Read these off the array that follows.
1) Report the minimum.
2) Report the entry just right of the largest entry.
3) Report the largest entry.
4) Report the 4th entry in reading order.
[[1.82, -0.35, -1.19, 1.20, -1.29, -1.15, -1.40, -1.42], [-0.35, -0.11, -0.15, -0.46, -0.27, -0.56, 0.06, -0.22], [-0.14, -1.52, -0.33, -0.91, 0.03, -0.64, -0.55, -0.25], [-0.73, -0.57, -0.27, -1.13, -1.57, -0.31, -0.14, 0.41], [-0.19, -0.02, -0.14, 0.01, -0.31, 0.16, -0.61, -0.54], [-0.61, -0.49, -0.05, -0.53, -0.27, -0.16, -0.24, -0.27], [-0.29, -0.41, -0.10, -0.23, -0.68, -0.47, 0.03, -0.39]]
1) -1.57
2) -0.35
3) 1.82
4) 1.20

Read these off the table that follows.
1) Which number is the entry just left of 12?
2) Which number is the largest entry in the last column?
3) Which number is the entry just left of -28?
4) Which number is the entry directly above the smallest entry?
5) Which number is the bottom-left entry?
6) Which number is the last entry, reading row by row?
7) Which number is the entry directly above the largest entry?
[[ 11   0  -2   3   8 -22  -2  19]
 [-18   3   2 -16 -25  12   8 -28]
 [ 19  10 -10  19  21   1   1  26]
 [ 18   4  -6  16  21 -17   0  28]
 [  6  -8  -3   5  15 -26  -5  20]
 [-15  -1   2 -14 -19   9  13 -26]
 [ -7  -5 -12  -8  -2  -2   7  -9]
 [ 23  15 -10  16  15   8  -1  14]]
1) -25
2) 28
3) 8
4) 19
5) 23
6) 14
7) 26

W =
[[  1  -4   7 -10  -4   8   8]
 [ -2  -5 -14 -15  -3   1  -6]
 [ -6  -5   2   0   3   8   2]
 [-20 -14  29   6 -36   9  22]
 [  0   6 -11  -1  -5 -14   0]
 [-11 -14  11 -17 -15   7   6]
 [ -7 -21  13 -11  -8  28   9]
 [  5   9   8  -6  -8  -8   2]
 [ -3 -12   3  -2   5   5   0]
 [  0  -8   5 -15  -5  10   9]
 [ -3 -13   7 -14   4  20   9]
 [ 16  -8  19  21   6  37  28]
 [ -2   6  -4  -1 -18 -20  -1]
 [ -1  -1  27  25   6  -7  20]
 [-14  -7  11 -16 -17   0   4]]
Counting starts at 0.
Which number is the entry directly above the smallest entry? 3
Which number is the bottom-right entry? 4
The entry just right of the centre entry is -8
Which number is the entry in row 2 and column 0? -6
Which number is the entry in row 0 and column 0? 1
Which number is the entry at row 0, column 2? 7
Which number is the bottom-left entry? -14
The entry directly above the centre entry: -11
Which number is the entry in row 1 and column 0? -2
Which number is the entry just left of the smallest entry? 6
The entry at row 0, column 1 -> -4
Which number is the bottom entry of the column that holds the smallest entry? -17
Which number is the entry just left of the centre entry? 8
The top-right entry: 8
Which number is the entry directly above the largest entry? 20
The largest entry is 37
Which number is the entry in row 2 and column 1? -5
The entry just right of the largest entry is 28
Which number is the top entry of the column that holds the smallest entry? -4
The top entry of the column that holds the largest entry: 8
The entry directly below the smallest entry is -5
The entry directly below 37: -20
Which number is the entry in row 1 and column 2? -14
The centre entry is -6
Which number is the entry just left of -16? 11
The entry just right of the smallest entry -> 9

data =
[[6 4 7 5 4 7 6 2 4 5 4 6 5 2]
 [5 4 7 5 4 7 6 3 5 5 4 6 5 3]
 [5 4 7 5 4 7 6 3 5 5 4 6 5 3]
 [6 4 7 5 4 7 6 2 4 5 4 6 5 2]
 [5 5 6 5 5 6 5 4 5 5 5 5 5 4]
 [5 4 6 5 5 6 5 4 5 5 5 6 5 4]
 [5 4 7 5 4 7 6 2 5 5 4 6 5 3]
 [6 4 7 5 4 7 6 2 4 5 4 6 5 2]
 [6 4 7 5 4 7 6 2 4 5 4 6 5 2]
 [5 4 7 5 4 7 6 3 5 5 4 6 5 3]
 [5 4 6 5 4 6 5 4 5 5 4 6 5 4]
 [5 5 6 5 5 6 5 4 5 5 5 5 5 4]
 [5 4 6 5 4 6 6 3 5 5 4 6 5 3]
 [6 4 7 5 4 7 6 2 5 5 4 6 5 2]]
The 3rd entry on the diagonal from the top-right corner is 6
Find the first entry on the main diagonal.
A: 6
The entry in the bottom-right corner: 2
Find the fifth entry from the end, reading row by row.
A: 5
Find the entry in the top-right corner.
A: 2
Find the second-last entry, reading row by row.
A: 5
Find the second entry on the main diagonal.
A: 4
Find the third-last entry, reading row by row.
A: 6
Find the 2nd entry on the diagonal from the top-right corner.
A: 5
Find the entry in the bottom-left corner.
A: 6
The 5th entry, reading row by row is 4
Find the third entry on the main diagonal.
A: 7

[[-354 -195    9  296  670  201 -371   88  480  127  -85 -399  149 -222
   394   69]
 [  32  322  -71  274  249   80 -539 -125   79  351 -206  285    9 -171
   744 -443]
 [ -78  261  129 -189 -255  427  -56 -186  -93 -273 -495  481  476 -335
  -209   85]]
The entry just right of -93 is -273
Report the entry just right of the smallest entry.
-125
Report the third largest entry.
481
The entry just left of the smallest entry: 80
The smallest entry -> -539
Report the entry just right of 32.
322
The entry just right of the largest entry is -443
The entry just right of -206: 285
The entry just left of the largest entry: -171
The 1st entry in reading order is -354
Report the entry just right of 394.
69
Report the largest entry.
744

Read these off the array that follows. Rows and columns are numbered from 0.
1) What is the entry directly below the smallest entry?
2) What is the entry directly above the smallest entry?
3) What is the entry in row 0 and column 1?
4) What is the entry just right of the largest entry?
5) What is the top-right entry?
6) What is the entry just right of 13?
7) What is the entry at row 0, column 0?
8) What is the bottom-left entry?
[[-14   7  -4   3  -5  11   2   7  -2  14   2  -3  -5  20 -16  -2]
 [-11   5  -4   4  -5  10   1   7  -2  12   2  -3  -5  16 -13  -2]
 [-33   8  -7   5 -13  24   1  14  17   8  -5   3   7  15 -12   1]
 [ -8  11  -7   4  -1   3  -8   4  -2  -3   9 -10  -2   1   6  -8]
 [-23   6  -6  10 -14  16   1   8   6   9   2   1  -4  23 -17   3]
 [ -7   9  -6   3  -1   4  -6   3  -2  -2   8  -7  -2   1   5  -6]
 [ -7   9  -5   3  -1   4  -6   3  -2  -2   8  -7  -2   1   5  -6]
 [-21   8  -6   8  -7  14  -2   5  -1   9   1   1  -4  20 -17  -3]
 [ -4   5  -3   2  -3   2  -2   1   0   0   3  -3  -1   1   2  -4]
 [ -5   2  -9  11 -17  25 -17  11  18   4 -10  10   0  -3 -20  12]
 [-14   7  -4   4  -6  12   2   7  -2  16   2  -3  -5  20 -15  -3]
 [-16   0   1  12  -3   2 -10  15  -4   3  -2   0   1  13  -2  -5]]
1) -8
2) -11
3) 7
4) -17
5) -2
6) -2
7) -14
8) -16

B = [51 71 74 55 72 11 53 48 31 20 75 78]
The third entry from the right: 20
What is the 5th entry?
Answer: 72
The first entry is 51
The 3rd largest entry: 74
